rotation ticks, each row followed by its count of ticks:
The counts run from 0 to 886.
[131 150 180 162 112 105 145 144 120 122 134 159 132 129 144 151 116 113
 109 177 155 117 158  94 141 147 140 120 145 178 150 113 102 146 190 125
 121 148 151 136 111  99 182  91 164 132 137  89 146 107  83] | 443
[131  79 149 140  93 143 117 136 133 135 162 105  73 151 155 158 147 103
 123 160 148 141 175 128  75 126 145 106 164 160 154 152 150 194 135 117
 147 127 121 120 109 129 145 132 123 140 136  70 135 145  84] | 290
[142 123 149 143  59 105 124 118 103 159 105 181 154 131 159 129 128 152
  88 188 160 108 184 105 136 160 117 128 130 160 146  95 130 158 163 120
 137 118 123 104 130 113 152  91 152 108 133 106 117 120 107] | 21
[123  92 177 152  94 116 112 135 143 134 117 135 143 114 185 138 119 148
  97 159 156 123 166 154  95 169 136 106 137 145 126  85 129 173 124 119
 152 141  87  99  92 111 130 133 118 128 135 100 184 138  71] | 857
[120  72 146 179  84 114 131 152 121 144 134 153 103 142 144 159 153 135
 123 168 162 116 192 133 115 149 151  99 158 160 138 133 149 176 139 131
 122 131 121 101  86 104 103 110 141 103 110  92 130 164 102] | 375
[155  96 140 105  32 129 107 128 107 169 110 144 149 153 164 129 138 148
  95 165 133 112 179  99 117 164 127 134 127 141 133  98 159 189 152 113
 160 122 105 126 115 125 147 112 116 121 142  92 126 130 108] | 846
[142  69 167 132 125 102 139 154 139 139 124 104 119 126 168 157 154 114
 100 167 118 146 184 125 136 144 149 107 141 182 141 134 158 164 159 110
 121 147 175 141  90  90 120 100 109 100 104 111 140 157 101] | 350
[163 129 158  99  72 122 108 147 104 142 147 116 133 144 152 139 120 111
 115 164 117 119 155  71 107 130 150 142 157 146 150 128 134 177 171 108
 123 132 135 166 109 139 187 113 103 141 150  87 140 129  64] | 423
[184 143 172  89  73 128 107 117 120 128 124 126 154 130 175 143 157 123
  84 152 110 146 160  99 143 146 129 125 141 157 166 124 113 146 169 107
 128 152 142 133 131 142 169 121  93 136 141  85 160 117  76] | 111
[137  89 140 172 117 114 133 119 107 140 125 133  81 129 153 164 146 117
  91 185 162 135 189 135 103 133 130 101 157 193 174 146 130 155 147 110
 130 122 146 100 135 104 141  98 145 100 128  96 103 126  97] | 366
[122 104 205 146  89 110 143 149 159 141 137 147 140 124 165 111 111 140
 110 173 161 136 161 145 141 180 132 119 130 169 116  79 148 153 162 136
 130 135 107 128 101  97 169 114 161 131 130 100 165 127 103] | 545
[136  80 148 151  84  77 132 128 108 141 126 127 137 108 159 145 135 142
  90 167 166 137 203 141 140 128 143  92 178 163 136 134 157 146 131 114
 106 122 139  84 123 129 124 109 132 100 111 111 124 171  98] | 29
[135 113 178 149 136  77 137 132 130 117 133 122 136  94 167 154 140 125
  86 179 146 155 175 142 150 129 138 102 169 193 157 127 122 129 159 113
 102 145 163 108 127 115 151 109 116 110 122 114 151 135  73] | 341
[120  96 192 147 100  92 162 151 145 121 157 123 112 121 152 137 125 112
 119 169 159 151 191 145 141 148 142  87 170 164 113 130 167 158 148 136
 121 154 143 121 107 120 151 116 165 130 113  93 153 159 115] | 310
[131 127 187 148  79 115 138 147 138 124 107 179 146 135 168 139 150 138
 103 158 139 115 174 115 162 187 125 108 121 150 121 100 121 156 165 136
 129 172 127 122  87 104 123 104 147 121 116  87 173 128 110] | 238
[136 118 166 143 105  72 129 118 109 119 122 136 150  98 174 156 138 128
  72 168 155 146 197 133 152 136 131  84 174 169 152 124 129 131 144 113
 116 151 163  92 135 129 136 109 119 109 117 112 149 140  80] | 482
[137  75 167 121 106 101 131 144 131 140  94 105 143 132 189 154 131 121
  87 156 131 134 191 120 118 175 136 103 125 149 110 100 147 165 153 110
 144 156 150 133  84 101 113 109 102 103 114 111 164 148  93] | 490
[136 100 168 149  94  85 154 135 129 128 132 139 119 117 150 149 163 127
  93 167 156 149 205 143 161 141 134  86 161 173 140 139 156 147 144 129
 104 149 158  94 113 118 130 101 149 106 103 105 126 160 124] | 240
[160 124 164 136 105 105 120 138 124 109 143 124 128 115 160 166 168 115
  99 153 125 147 170 122 140 121 158 100 176 176 180 158 116 139 143 110
 110 155 145 114 106 139 135 120  88 121 122  89 164 149  60] | 346
[139  85 137 117  51 119 125 117 108 140 150 114 104 141 154 144 148 118
  99 158 158 149 212 134 111 124 130  99 173 151 138 148 179 172 128 117
 142 122 131 101 128 152 145 128 122 127 133  85 110 157 112] | 391
[132  97 155 144  66  95 110 149 107 159 120 145 167 126 154 129  89 150
 107 179 149  94 168 105 113 139 146 136 152 151 131  89 132 177 163 111
 121 110 102 124  98 112 152 107 121 116 132 113 152 147  70] | 861
[141 111 139 149  81 109 110 138 103 160 107 159 156 130 152 143 118 146
  95 190 139  92 166  91 116 147 140 145 138 167 158  98 114 159 161  99
 122 107 125 124 100 108 145  99 113 104 132 109 137 128  69] | 720
[132  72 170 131  85 108 125 159 142 143 154 111 138 123 158 135 120 129
 129 155 130 130 162 130 111 133 165 118 162 154 124 119 164 177 134 116
 108 122 110 135  77 121 140 131 106 127 127  99 168 180  67] | 415
[130 103 160 148  95 112 138 103 131 121 132 136 115 112 178 152 152 132
  70 173 171 161 196 163 133 155 117  83 154 172 148 125 135 144 134 120
 144 142 136  74 143 118 137 116 147 118 132  92 133 121 118] | 19
[121  69 147 146 105 122 143 134 135 140 129 106  76 149 166 155 121 104
 103 173 154 132 193 127  75 157 135 103 135 159 121 121 162 185 143 124
 159 132 142 125 109 105 137 116 147 122 130  94 122 140 114] | 742
[148 114 159 124  87 117 117 119 115 155  89 139 153 124 189 135 129 139
  70 180 135 123 172 105 124 173 116 139 112 167 144  81 132 157 177 103
 153 129 147 126 125  98 158 100 125 111 141 107 142 101  96] | 710
[142 102 155 135  70  88 125 152 109 160  96 151 177 129 159 138 121 145
  95 174 130 105 184  90 148 160 137 128 129 150 128  95 140 158 169 107
 118 129 142 132  94 113 133  95 114  96 116 112 143 148  89] | 484
[144  99 137 111  70 100 133 101  94 134 126 111 124 123 169 144 140 116
  74 170 153 147 215 125 118 138 113  90 159 156 137 129 157 157 141 109
 140 138 157  99 156 139 154 109 135 118 133 106 109 130 116] | 844
[146 126 141 132  41 109 121 146  85 150 113 163 144 156 136 138 127 132
 115 167 148  93 193  69 126 147 137 119 149 126 123 125 134 181 164 130
 126 146 131 128 103 139 136  99 138 126 130  84 127 143 104] | 383
[137  94 164 130  74 130 143 132 141 148 101 147 111 150 174 137 149 130
  86 168 142 131 188 113 133 193 109 120 106 157 124 101 148 171 167 130
 158 149 143 130 109  89 136  98 143 108 124  97 130 124 140] | 12
[165 131 172 110  51 155 121 128 137 137 115 168 127 156 173 132 173 130
  97 151 125 132 160 109 138 183 115 136 115 150 154 109 125 170 160 128
 153 160 112 131 114 118 144 115 120 134 142  68 159 111 116] | 464
